(in the rows, 128 means zero)
Where one turn sends some rows of the set: a few examples, then the rows asked:
K_739: [108 138 137 143 140 146 143 120 103 112 115 152 139 105 101 146 114]
K_530: [118 149 153 123 145 140 162 121 166 137  95 125 138 109 146 169 150]
K_857: [111 125 136 140 138 129 146 116 113 101 112 143 145 111  99 155 109]
K_127: [108 128 127 125 131 147 152 127 162 115 110 138 127 101 164 170 142]
K_85: [135 143 164 132 125 143 158 128 149 146  90 120 157  94 129 166 153]
K_503: [151 152 113 143 126 122 130  85 160 117 112 156 152 123 152 128 127]
K_883: [106 124 130 145 131 130 146 123 106 124 107 140 137 112  99 145 113]
K_820: [150 129 146 139  99 155 127 139 146 121 109 151 156 103 153 142 127]
K_55: [112 137 145 125 138 142 164 124 158 133  97 121 138  96 144 177 154]
K_53: [125 111 135 153 122 128 144  92 135 149 130 159 178  93 151 148 139]
K_630: [158 145 165 137 111 144 138 133 154 139  94 137 163 114 139 141 134]
K_775: [132 148 101 140 135 117 140  84 163 125 109 147 138 124 158 135 133]
K_148: [126 164 111 156 132 164 137  99 110 130 105 122 143 111 124 145 106]
K_539: [123 159 108 139 145 118 150  82 160 143 103 138 133 118 149 140 145]
K_529: [105 132 133 146 135 141 144 123 102 124 112 147 136 107 101 143 115]
K_870: [142 152 169 131 130 140 155 125 159 145  89 125 157 109 133 158 147]
K_761: [108 121 132 143 133 124 147 119 112 113 107 139 142 113  98 151 111]
K_604: [154 176 137 144 138 130 141  82 148 145 102 145 159 111 131 131 143]
K_348: [111 140 133 124 140 145 153 125 169 122 106 139 125 114 167 162 141]
K_877: [162 167 131 145 128 129 131  84 152 127 108 154 163 116 139 126 132]
K_511: [113 120 133 149 136 138 149  88 136 145 135 164 168  89 157 154 145]
K_512: [124 153 106 158 126 150 140  99 113 139  98 111 144 116 121 145 106]
K_436: [127 124 126 132 112 154 134 136 156 108 115 153 136 104 169 152 129]
K_22: [128 145 111 149 133 138 143  90 128 108 101 107 153 120 121 163 101]
K_137: [125 143 106 154 127 137 143  95 122 127  96 104 149 121 120 154 103]
K_374: [127 112 142 150 127 125 149  88 137 146 128 155 183  92 145 155 141]
K_866: [154 139 164 139 106 150 140 135 143 139  97 135 166  97 133 148 138]
K_147: [127 133 130 131 120 149 135 134 165 117 111 153 130 118 173 145 128]
K_846: [117 114 130 152 126 135 145  93 134 149 134 164 170  92 157 147 141]
K_75: [115 122 139 145 140 135 154  84 138 142 134 159 173  87 151 160 147]
K_815: [122 119 144 147 135 129 153  84 138 142 129 155 182  88 145 160 146]
K_595: [129 157 115 147 138 152 139  88 124  99 108 119 152 115 124 162 101]
K_722: [128 166 115 151 138 165 136  93 116 110 111 126 147 111 126 153 103]
K_562: [111 134 139 139 141 139 145 116 110 101 115 150 144 106 100 153 111]
K_241: [150 136 146 137 106 148 127 138 157 125 106 152 150 118 159 134 124]
K_603: [134 173 124 141 147 125 152  81 152 154  99 136 144 112 136 138 150]

K_883 moves to K_529
K_148 moves to K_722
K_530 moves to K_870
Now find these:
K_820 moves to K_436
K_604 moves to K_877
K_846 moves to K_511

